One turn moves every row onto another: examples first, then more rows asked:
Fufa: [  4.7   2.3  16.5 -22.1  22.1 -14.2  28.7   8.3  -2.2  -5.9  -0.4 -19.2
  37.4 -19.6 -23.6   3.6  -3.0 -17.2   8.7 -25.2   9.4 -27.6  37.3   3.0
  42.9  36.0  28.1 -41.1  26.4  12.6  -7.4  -9.6]
Vatas: [  8.8  36.8   2.6  -4.5 -24.3  25.5 -13.7  13.8 -18.7  25.9   0.0  12.5
  33.8   4.8 -34.7  18.4 -23.8  12.1  16.8  -9.5 -21.7 -23.4  16.8 -29.2
  44.5  14.8  -2.6 -12.7  16.5 -16.2  -1.2  29.6]
rup: [ -4.8  18.7  18.5 -42.3   9.7   3.2  38.4  13.9  13.4  11.4 -33.1   8.3
  52.1  -1.7 -26.3   4.9  10.8   8.6  19.0  -2.5 -18.8 -45.9  20.5 -23.1
  34.7  23.6  27.8 -17.1 -10.1  -7.6   2.1 -18.7]
kor: [  7.0   1.0  28.3   1.6   3.9  20.3  -5.5  33.4  17.9  16.9 -10.3 -20.5
  21.3 -25.0 -20.4  34.0  12.4  -7.7  -6.8 -36.3  24.2 -15.5   3.5  -1.3
  11.7  36.5   6.9 -21.0   7.5  -8.8 -19.8 -28.5]
Tezu: [ 19.1  25.4   4.8 -40.8  -5.8   7.6  17.0  -0.3   9.3 -14.0  12.8   9.7
  49.3   3.7 -27.2  13.5  24.7   2.0  18.3  -5.8 -23.7 -15.7  28.7 -29.2
  48.8  36.3  12.9 -19.1 -19.3  -8.5   1.1  10.8]
soz: [ 12.9  27.8  11.0   1.3 -17.5  18.3 -15.5   3.8 -20.7  24.1  -3.6  15.2
  37.6   6.7 -35.3  14.3 -20.5   3.3  12.8  -7.6 -25.7 -30.5   6.9 -29.2
  46.3  11.1  -0.1  -7.7  14.3 -27.9   4.8  26.4]
sezav: [-18.5  25.7   6.7  14.8  -7.4  -5.1  -5.9  41.0 -11.4  30.2 -22.3 -15.0
  46.9   5.2 -13.7  40.0  -6.1  14.3   1.6  -6.1   9.3 -46.2  13.6 -31.5
  12.1  22.2 -14.6 -30.3  -5.3 -23.8  12.3  -7.8]
rizu: [ -7.7  -0.3  15.4 -22.8 -14.3  36.9 -16.5  14.4  18.6   9.6 -20.3  15.2
  32.4  -9.3 -36.9  -5.6 -14.6   8.6  -2.2  -6.8   2.9 -29.8   5.7 -27.7
  52.5  24.5   5.3  -8.2  -6.5   9.6  -3.6  28.4]
Lom: [ 15.4  26.9  13.0  -8.6 -21.5  21.6  -6.8   6.7 -25.3  14.2  -8.9  21.0
  41.2  14.9 -33.9  11.0 -26.0   9.5   8.8  -8.9 -20.9 -24.0   7.2 -30.2
  48.3  11.2   0.3 -20.7  16.8 -21.5   3.4  22.4]
Gebi: [  6.1   9.8  20.9   5.4  -8.2  21.1  -2.5  37.3  26.3  16.8 -11.4 -23.7
  29.5 -20.5 -23.0  43.3  13.7  -9.0 -10.1 -35.7  24.5 -26.2   4.6  -5.2
  18.1  50.5   2.7 -26.0   7.9   0.2 -18.8 -20.2]
Dal: [  4.0   5.3  25.9  -2.0  -0.5  16.2   5.4  38.9  24.2  16.3  -3.0 -23.1
  28.0 -22.2 -27.2  39.9  18.9 -12.3 -11.7 -36.7  12.0 -18.1   5.3   7.8
   8.5  40.2  -1.6 -19.6  10.0  -4.1 -15.7 -18.8]
Numob: [  1.2  26.6  12.5   6.1  -9.9   7.4 -10.3  21.7  17.4  23.8   2.8  -5.1
  17.5 -18.4 -23.8  17.8  21.4 -18.6  -6.1  -9.0   0.1 -21.2  30.4  -9.7
  12.8  41.0 -16.3  -3.0  -8.7  -0.2  27.9 -35.1]
Vur: [ -8.5  24.1  18.7   3.8  -2.6   5.3 -12.2  37.4 -14.6  34.1 -20.9  -2.7
  46.5   7.4 -21.0  45.9  -7.8   9.9  -1.4  -7.5  10.4 -43.5   6.7 -39.7
  11.0  20.2 -22.1 -40.5 -16.3 -16.7   6.0  -4.4]
kubev: [  0.4  31.9  -5.2  -2.2  16.6   2.5  28.1  18.2  -4.9   6.5   8.1 -12.8
   8.7 -24.8 -35.7   3.4 -11.9 -11.7   4.7 -11.0 -17.4 -26.6   1.5   9.8
  25.5  17.5  26.5 -18.0  17.4   6.2  -3.5 -26.4]
bar: [ -1.1   1.9  21.1  17.5   5.7  15.2  -6.2  35.0  30.1  11.4  -5.6 -19.3
  22.3 -22.7 -18.1  33.5  11.0  -4.3  -8.1 -40.7  15.5 -23.7   4.5   2.6
  17.2  39.5  11.3 -22.5   2.8  -6.9 -11.1 -22.9]
Suto: [  1.4  -4.8  15.3 -21.2  26.0 -24.2  29.4  14.1  -5.6  -5.1   5.6 -28.2
  36.7 -22.6 -21.5   7.6   2.1 -17.1  11.1 -17.4   2.4 -17.7  31.0   6.6
  32.0  38.8  17.8 -33.5  12.7   2.6  -8.7  -7.1]
kon: [ -7.5  24.9   8.3  12.0  -8.8   0.2  -1.0  41.0 -19.3  25.7 -19.9  -9.2
  51.8  -0.1 -23.5  46.4  -9.2   6.6   0.2  -6.5  16.7 -42.3   5.4 -32.6
  14.1  26.8 -22.5 -45.6  -4.5 -13.1   0.5 -18.7]
netom: [ 16.1  28.1   6.3  -1.1 -24.2  15.6 -15.7  12.0 -11.8  15.3  -4.9  24.0
  29.2   5.2 -25.1  17.5 -21.2  13.5  19.0 -11.2 -16.7 -23.8  14.8 -29.7
  52.9   9.9   9.4  -9.6  19.2 -31.0   4.4  19.4]
Segu: [-10.1  20.4   9.9  16.8  -4.6  -3.2  -3.8  38.6 -18.7  26.3 -27.6  -2.5
  41.8   7.4 -18.0  47.4 -16.1  13.1  11.3  -7.0  17.8 -45.4   4.2 -39.3
  24.6  25.2 -10.1 -39.6  -7.4 -13.0   2.9  -9.5]
lilu: [-15.0  24.1  18.2  15.1  -3.5  -1.9 -10.6  35.6 -15.8  29.0 -20.3  -7.6
  46.5   2.3 -17.7  40.0  -3.9   8.2  -4.0  -2.6  14.0 -43.9   5.0 -41.3
  16.5  14.7 -10.5 -39.1 -11.4 -22.1   4.1 -16.9]
fota: [ 18.5  20.4   6.7   4.9 -19.8  21.1 -19.3  13.1 -16.0  17.7 -10.4  23.6
  35.6   3.7 -31.2  17.8 -32.0   4.5  15.6 -11.0 -15.7 -21.9   8.6 -36.1
  51.1  15.2  -8.5 -19.1  13.1 -26.0   1.6  17.6]
bovo: [ -8.9  13.6  -4.1   1.4  -5.3  13.8 -19.6  16.5 -30.0  31.4  -3.8  -7.3
  59.8  -9.0 -15.0   1.4 -11.0  -5.9   5.0   5.2  19.1 -40.2  33.1 -26.8
  12.6  32.0 -10.0 -27.1  -7.6  19.9   7.1   5.9]
Begi: [  2.6  -2.2  13.9 -30.7  24.7 -14.5  32.3  11.9  -7.4  -4.6  -2.5 -27.8
  28.8 -22.0 -32.3   8.5   1.4 -20.2   9.2 -19.3   6.8 -16.8  33.7  -3.3
  39.2  40.5  19.6 -38.2  18.2   9.7  -7.5  -0.3]
lusa: [ 13.1  24.7  15.1 -43.8  -8.8   5.6  16.6   1.5  15.3 -11.1  10.8  19.4
  42.9  10.0 -26.0  14.9  16.8   3.6  25.0  -8.9 -15.8 -16.7  38.6 -29.2
  54.0  36.0   6.4 -22.5 -13.6   0.8   0.5   3.8]
dena: [ 11.4  26.7  10.8 -35.6   0.4   0.1  13.4   8.8  12.9  -7.3  20.8  11.4
  47.3   2.3 -18.8  18.4  26.0  -0.3  25.0 -10.7 -24.1 -18.0  44.8 -28.2
  47.2  29.6  22.4 -25.8 -14.9  -8.9   7.2   9.6]
tuzip: [  1.5  19.9  18.9 -45.4   8.5   8.5  32.9  14.7  14.8   9.8 -36.2   7.4
  49.2  -8.6 -25.3  10.9   8.0  15.8  20.0  -4.0 -10.9 -51.2  20.5 -18.0
  35.5  23.0  31.8 -16.1 -15.5   1.7   9.8 -15.8]
sezod: [ 20.2  17.1   8.0 -36.3  -1.5   4.0  14.6   4.3  12.5 -10.7   5.7  19.9
  54.0   4.4 -10.9  11.1  15.7   3.6  23.9 -10.7 -22.9 -15.5  37.2 -33.4
  49.8  24.7  15.1 -22.7 -20.0 -17.2   1.9  10.7]
dige: [ -4.3  -0.5  17.2 -21.6  14.4 -13.0  26.4  16.7  -0.2  -1.1  12.0 -29.7
  35.0 -11.2 -31.1   9.8   1.5 -24.3   6.2 -21.7   4.6 -21.7  34.9   7.2
  31.0  42.2  22.2 -34.9  28.4  10.2  -7.6   8.0]
Nik: [-10.2  -1.1  16.5 -18.2  -9.2  40.1 -17.6  11.6  19.9  11.5 -20.8  18.4
  39.5  -8.1 -43.1  -2.0 -10.8  11.4   0.6  -7.8  -4.6 -17.5   6.2 -34.2
  49.8  21.2   8.9 -14.9  -2.8   1.3  -5.0  24.4]
tak: [ -4.8  27.8  -1.2  -4.1  16.3   1.4  20.8  17.3  -0.9   6.5   5.1  -9.2
   9.9 -23.3 -38.1   4.3 -14.6  -0.1   6.1  -5.4 -14.9 -21.5   4.3  12.4
  23.6  17.8  33.4 -22.6  18.8   7.6   8.5 -28.7]
Rozun: [  4.4   6.5  19.4   2.2   2.0  13.6 -12.5  37.1  20.4  20.8  -4.6 -27.3
  23.9 -31.3 -21.9  34.0   7.7  -7.2 -17.3 -33.0  19.2 -19.9   6.5   1.2
  10.1  36.9  -2.8 -22.8   8.3 -13.1 -19.0 -16.6]
Dide: [  5.1  22.9   8.4   5.2  -6.0   7.7  -7.5  20.1  12.9  13.9   5.2  -8.9
  15.2 -19.3 -22.2  28.3  22.2 -23.0  -4.6 -13.4   8.2 -21.9  24.5 -10.4
  12.5  33.8 -25.3  -1.8 -14.9   0.3  26.1 -31.0]
Tafi: [ 22.6  22.2  16.7 -33.5  -3.8   8.2  19.9   3.3  11.1 -14.0   8.6  12.9
  46.3  -3.3 -23.2   9.8  21.9   0.9  20.0 -13.8 -31.1 -11.7  30.1 -24.1
  59.6  34.8  16.1 -23.7 -16.5  -7.5   3.3   0.5]
Naki: [ -5.0  10.6  -4.0  -0.1  -2.1  17.1 -21.5  12.4 -33.4  26.4 -11.6  -8.9
  62.9 -13.3 -20.0  10.2 -10.4  -3.3   4.6   1.9  24.8 -34.9  34.5 -29.7
  15.2  21.5 -12.8 -29.9  -1.4  11.7  12.4   7.9]
Lod: [ -1.5   0.4  13.4 -27.7  24.9 -16.6  32.5  19.3  -0.3  -3.3   6.9 -24.5
  35.6 -19.7 -24.3   6.9  -0.1 -18.6   4.6 -21.9  -7.8 -16.5  33.0   3.5
  35.5  25.9  26.9 -39.4  21.4   5.0  -8.5  11.0]

dige moves to Gebi
Dal moves to kon
Now these:
bovo moves to rizu
lilu moves to soz
Tafi moves to Suto
lusa moves to Fufa
Naki moves to Nik

